<79>: -.89 -.66 -.73 .55 .36 .41
<53>: -.89 -.66 -.73 .55 .36 -.26
<65>: .28 -.05 -.48 .29 -.09 -.19
<94>: -.89 -.66 .47 -.82 .53 -.05
-.89 -.66 -.73 .54 .36 -.26 => <53>
-.89 -.66 -.73 .55 .36 .41 => <79>
key -> tag
-.89 -> J911
-.05 -> J986
-.66 -> J188
-.65 -> J829
.36 -> J629
join <79> 2:  => J188

<25>: -.10 -.27 -.01 .02 -.30 .06 .27 .01 -.13 -.14 -.37 .21 .06 .26 .25 -.06
 -.11 .03 .20 .27 .10 -.50 -.02 -.19 .21 -.04 .02 .07 -.13 -.19 .29 .29
 -.27 .18 -.63 -.04 .17 .55 .10 .19 -.16 -.17 .29 -.22 .13 .00 -.11 .12
 -.55 .07 .34 .00 .05 -.39
<88>: -.06 .02 -.10 .12 -.24 .00 .07 .32 .04 .04 -.43 .02 .09 .14 -.51 -.16
 .00 -.54 .31 .17 .06 -.45 .35 -.10 -.05 .81 .22 -.39 -.04 -.25 -.41
 -.23 -.30 .26 .02 -.20 .09 .20 -.32 .03 .06 .36 .02 .09 .11 .07 .02
 -.23 -.10 .21 -.14 -.11 -.32 .10
<17>: -.02 .07 -.09 -.15 -.30 -.25 -.09 .04 -.15 -.35 .17 -.07 .12 -.12 .09
 .20 -.02 .34 -.03 -.33 -.52 .48 -.06 -.59 -.22 -.06 .19 -.01 .03 -.27
 .44 -.16 .09 -.01 .35 .17 -.20 .01 .32 .34 -.05 .07 .20 -.15 .20 -.18
 .44 .05 .44 .22 -.02 .01 .55 .10
<49>: .24 .28 -.62 .20 .27 -.45 .20 .08 -.04 .05 .41 -.07 -.06 .07 .29 .12
 -.06 .10 -.06 -.55 .13 .06 -.08 -.10 -.02 .06 .18 .17 .14 -.03 -.27 .27
 .13 .26 .10 .08 .08 -.11 -.44 -.21 .21 .12 .22 .49 .43 -.04 -.04 -.19
 .66 .30 -.16 -.23 .20 .08
<89>: .03 .18 .26 .51 .04 .07 .41 -.18 .14 .00 .09 -.24 .21 -.21 -.13 .61 .24
 .02 -.27 -.08 .22 -.16 -.04 .56 -.09 -.39 -.37 .21 -.07 .19 -.22 -.30
 .09 -.04 -.01 -.20 -.08 -.01 .03 -.40 .00 .41 -.20 .24 -.15 -.21 .04
 -.12 -.10 .27 .04 .20 -.61 -.13
<54>: .17 .27 .10 -.50 -.02 -.19 .21 -.04 .02 .04 -.43 .02 .09 .14 -.51 -.16
 .00 -.54 -.06 .17 .06 -.45 .35 -.10 -.05 .81 .22 -.39 -.04 -.25 -.41
 -.23 -.30 .26 .02 -.20 .09 .20 -.32 .03 .06 .36 .02 -.31 -.01 .07 .02
 -.23 -.10 .21 -.14 -.11 -.32 .10
<165>: -.10 -.27 -.01 .02 -.30 .06 .27 .01 -.13 -.14 -.37 .21 .06 .26 .25 -.06
 -.11 .03 .20 .27 .10 -.50 -.02 -.19 .21 -.04 .02 .07 -.13 -.19 .29 .29
 -.27 .18 -.63 -.04 .17 .55 .10 .19 -.16 -.17 -.20 -.22 -.43 .00 -.11
 .12 -.55 .07 -.54 .00 .05 -.39
<154>: .04 .11 .05 .12 .56 -.12 .16 -.26 -.38 -.36 -.05 .22 .21 -.12 -.30 -.10
 -.10 .05 -.04 -.33 .26 .07 .46 .58 -.11 .30 -.09 .05 -.14 -.22 -.11
 -.42 .19 .01 .18 .33 -.04 -.22 -.17 .50 -.66 -.16 .12 .00 .12 .06 .26
 .08 .02 .22 .16 -.09 -.33 -.17
key -> tag
.17 -> J873
.08 -> J927
.10 -> J180
join <49> 37:  => J927
-.08 -.27 -.01 .03 -.29 .07 .27 .01 -.12 -.14 -.36 .20 .06 .26 .25 -.06
 -.10 .02 .20 .28 .10 -.49 -.01 -.20 .21 -.03 .01 .06 -.14 -.19 .28 .28
 -.27 .18 -.63 -.05 .17 .54 .11 .19 -.16 -.17 .29 -.23 .13 .01 -.11 .11
 -.57 .07 .34 .00 .06 -.39 => <25>
.25 .29 -.62 .21 .28 -.45 .20 .08 -.05 .06 .41 -.07 -.06 .07 .30 .12
 -.06 .10 -.05 -.55 .13 .07 -.07 -.10 -.01 .06 .18 .17 .14 -.02 -.27 .27
 .13 .26 .11 .08 .07 -.12 -.44 -.21 .21 .12 .22 .50 .44 -.06 -.04 -.19
 .66 .30 -.16 -.23 .20 .08 => <49>
-.10 -.27 -.01 .02 -.30 .06 .27 .01 -.13 -.14 -.37 .21 .06 .26 .25 -.06
 -.11 .03 .20 .27 .10 -.50 -.02 -.19 .21 -.04 .02 .07 -.13 -.19 .29 .29
 -.27 .18 -.63 -.04 .17 .55 .10 .19 -.16 -.17 .29 -.22 .13 .00 -.11 .12
 -.55 .07 .34 .00 .05 -.39 => <25>
then: -.16 .00 -.54 .31 .17 => .06

<5>: .22 -.05 .07 .21 -.15 .03 -.26 -.03 -.01 .09 .42 .32 -.39 .80 .05 .10
 -.40 -.41
<63>: .34 .18 -.12 -.06 -.43 -.35 .20 -.44 -.11 .23 -.20 -.45 -.15 -.41 .06
 -.07 .46 .43
<120>: -.50 .15 -.06 -.36 .53 .26 .05 .38 -.22 -.24 .01 -.09 .43 -.28 -.42 .01
 -.12 -.39
<56>: -.24 -.52 .11 .27 .02 .56 -.20 .46 .18 -.15 -.27 .27 .29 .28 .36 -.04
 .47 .39
<149>: -.17 .41 -.06 -.32 .41 -.41 .33 -.17 .04 -.08 -.05 -.20 .08 -.69 -.32
 .16 .32 .26
<162>: .15 -.39 .21 .25 -.08 -.37 .09 -.41 .30 -.15 .31 .47 .05 -.21 .12 .08
 .17 .69
<44>: -.24 -.52 .11 .27 .02 .56 -.20 .46 .18 -.15 -.27 .27 .29 .28 .36 -.22
 -.24 -.05
<14>: .18 -.12 -.22 -.10 .04 .06 .32 .15 .02 .05 -.79 -.41 .04 -.53 .24 -.26
 .34 .11
then: -.32 .41 -.41 => .33
tags:
.02 -> J141
-.11 -> J698
-.35 -> J620
.18 -> J240
join <63> 9:  => J698
-.17 .41 -.06 -.32 .41 -.41 .33 -.17 .04 -.08 -.05 -.20 .08 -.69 -.32
 .16 .32 .26 => <149>
.35 .18 -.11 -.07 -.43 -.37 .20 -.43 -.10 .22 -.19 -.45 -.15 -.43 .08
 -.11 .45 .44 => <63>
-.24 -.52 .11 .27 .02 .56 -.20 .46 .18 -.15 -.27 .27 .29 .28 .36 -.22
 -.24 -.05 => <44>

<140>: .46 .77 .53 .22 .77
<103>: .05 -.31 .27 .45 -.82
<33>: .31 .20 -.39 -.42 .51
<113>: .05 .47 .31 .48 -.57
<64>: .40 .47 .31 -.49 .43
<96>: .40 .47 .31 .48 -.57
key -> tag
-.31 -> J194
.31 -> J593
.40 -> J687
.05 -> J849
join <103> 1:  => J849
then: .05 .47 => .31
.30 .20 -.36 -.42 .53 => <33>
.39 .48 .31 .47 -.58 => <96>
.40 .47 .31 -.49 .43 => <64>
.40 .47 .31 .48 -.57 => <96>

<12>: -.16 -.19 .59 .30 -.81 -.04 -.61
<211>: -.12 -.31 .14 .38 -.52 -.46 -.50
<197>: .06 -.12 .59 .01 -.47 .30 -.27
<97>: -.08 -.17 .59 .18 -.71 .04 -.50
<90>: .14 -.31 -.58 .54 -.23 .04 .53
<209>: .21 -.17 -.04 .18 -.28 .38 .41
<208>: .14 -.16 .05 .18 -.33 .30 .19
<87>: .10 -.23 -.22 .54 -.47 .47 .53
<82>: -.08 -.31 .05 .30 -.42 -.46 -.38
<74>: -.12 -.35 -.04 .50 -.57 -.38 -.38
<176>: .25 -.25 -.49 .38 -.14 .21 .64
<133>: -.16 -.35 .05 .46 -.57 -.46 -.38
Table of tags by key:
.59 -> J222
-.25 -> J853
.05 -> J726
-.50 -> J279
-.49 -> J392
.06 -> J345
join <176> 3:  => J392
.06 -.13 .59 .03 -.48 .30 -.27 => <197>

<115>: -.38 .66 -.53 -.53
<163>: -.55 .19 -.08 .10
<10>: -.12 .29 -.22 -.55
<200>: -.42 .56 -.41 -.71
<46>: -.60 .50 -.38 .19
<148>: -.23 .39 -.32 -.24
<151>: .22 .44 -.44 -.45
<109>: .16 .30 -.29 -.47
<184>: -.89 .50 -.30 -.10
<170>: .19 -.14 .09 .10
<62>: -.24 .43 -.33 -.61
.22 .44 -.44 -.45 => <151>
Table of tags by key:
-.89 -> J494
.44 -> J409
.22 -> J998
-.60 -> J809
-.88 -> J884
-.59 -> J613
.23 -> J111
join <151> 1:  => J998
-.60 .50 -.38 .19 => <46>
-.12 .29 -.22 -.55 => <10>

<38>: .16 .69 -.12 -.13 -.87 .37 .40 .36 .02 -.20 -.72 .25 .01 -.26 -.15 .28
 .23 -.74 -.69 -.09 .14 -.60 -.01 .11 -.19 .08 .42 -.08 -.18
<48>: .43 -.61 .40 .04 .31 .02 -.08 -.19 -.05 .07 .30 -.35 .07 -.19 .04 -.36
 -.05 .09 .07 .07 -.03 .08 -.07 .32 .23 -.03 -.19 .09 .40
<2>: .16 .69 -.12 -.13 -.87 .37 .40 .36 .02 -.20 -.37 .25 .01 -.26 -.15 .28
 .23 -.74 -.69 -.09 .14 -.60 -.04 .11 -.59 -.05 .65 -.28 -.03
<76>: .25 .23 -.12 -.13 -.87 .37 .40 .36 .02 -.20 -.72 .25 .01 -.26 -.15 .28
 .23 -.74 -.69 -.09 .14 -.60 -.01 .11 -.59 -.05 .65 -.28 -.03
<34>: -.12 .22 .16 -.24 -.41 -.07 .21 -.04 -.09 -.33 -.04 .74 .04 -.27 -.31
 .51 .67 .14 -.42 -.26 .35 -.01 .49 -.28 -.58 -.37 .44 -.17 -.16
<112>: .05 .20 -.36 .09 -.06 -.09 .03 .10 .01 .29 -.21 -.32 -.06 .24 .05 .02
 -.31 -.34 .14 .08 -.18 .02 -.17 .11 .27 .25 .03 .10 -.10
<68>: .72 -.84 .13 -.16 .16 .31 -.31 -.06 .11 -.06 -.22 -.26 .26 -.43 .27 -.29
 .00 -.41 .61 -.31 -.23 .13 -.37 .61 .36 .07 -.25 .20 .58
.16 .69 -.12 -.13 -.87 .37 .40 .36 .02 -.20 -.37 .25 .01 -.26 -.15 .28
 .23 -.74 -.69 -.09 .14 -.60 -.04 .11 -.59 -.05 .65 -.28 -.03 => <2>
tags:
.01 -> J640
.02 -> J972
-.72 -> J165
join <38> 9:  => J972
.16 .69 -.12 -.13 -.87 .37 .40 .36 .02 -.20 -.72 .25 .01 -.26 -.15 .28
 .23 -.74 -.69 -.09 .14 -.60 -.01 .11 -.19 .08 .42 -.08 -.18 => <38>

<21>: -.34 -.56 -.16 -.28 -.91 -.02 .31
<129>: -.25 -.59 -.19 -.35 -.95 .00 .27
<58>: .35 -.19 .56 .45 -.40 -.51 .10
-.19 -.35 -.95 .00 => <129>
-.34 -.56 -.16 -.28 -.90 -.02 .31 => <21>

<39>: -.03 .50 .35 .00 -.01 .50 .35 -.16 .34 .15
<117>: .17 .08 -.07 .20 -.03 .50 .35 .00 -.04 -.04
<81>: -.34 .08 -.07 .20 -.03 .50 .35 -.16 .34 .48
<22>: .17 .08 -.07 .20 -.03 .50 .35 -.16 .34 .48
-.04 .49 .36 .00 -.01 .50 .34 -.17 .33 .16 => <39>
.17 .08 -.07 .20 -.03 .50 .35 -.16 .34 .48 => <22>
.35 .00 -.04 -.04 => <117>
-.01 .50 .35 -.16 => <39>
-.03 .50 .35 .00 -.01 .50 .35 -.16 .34 .15 => <39>
then: -.03 .50 .35 .00 -.04 => -.04

<122>: -.46 -.28 -.36 .11
<143>: -.13 .00 .76 .12
<45>: .13 -.33 .64 -.11
<114>: .17 -.33 .61 -.06
<107>: .48 -.66 .41 -.24
<138>: .13 -.33 -.28 -.35
<31>: -.13 .00 .76 -.21
-.33 -.28 => <138>
-.33 -.28 -.35 => <138>
.13 -.33 .64 -.11 => <45>
then: -.33 .64 => -.11

<28>: -.20 .50 .27 .23 -.23 -.33 -.43 -.02 .79 .62
<102>: -.03 .06 -.28 -.81 -.03 -.33 -.62 -.23 .54 -.15
<78>: -.25 .51 .44 -.02 .50 -.87 .34 -.53 .38 -.07
<67>: .22 .04 .81 .47 .07 .40 -.33 .50 .29 -.12
<69>: .25 .05 -.56 -.29 -.46 .35 -.44 .52 .45 -.32
<127>: .04 -.05 -.19 -.45 -.50 -.21 -.16 -.34 .02 -.89
<27>: -.58 .21 .63 -.09 .36 -.47 .06 -.70 -.24 .37
<75>: -.87 .06 .09 -.41 -.50 -.22 .03 -.16 .08 -.42
-.29 -.46 .35 -.44 => <69>
-.87 .07 .09 -.40 -.51 -.22 .03 -.16 .08 -.42 => <75>
.04 .81 .47 .07 .40 -.33 => <67>
key -> tag
.38 -> J465
.79 -> J872
.78 -> J405
-.34 -> J734
-.02 -> J437
.39 -> J611
.80 -> J779
-.33 -> J607
join <28> 9:  => J872
-.01 .06 -.27 -.80 -.05 -.33 -.62 -.23 .54 -.15 => <102>
then: .25 .05 -.56 => -.29
-.58 .21 .63 -.09 .36 -.47 .06 -.70 -.24 .37 => <27>

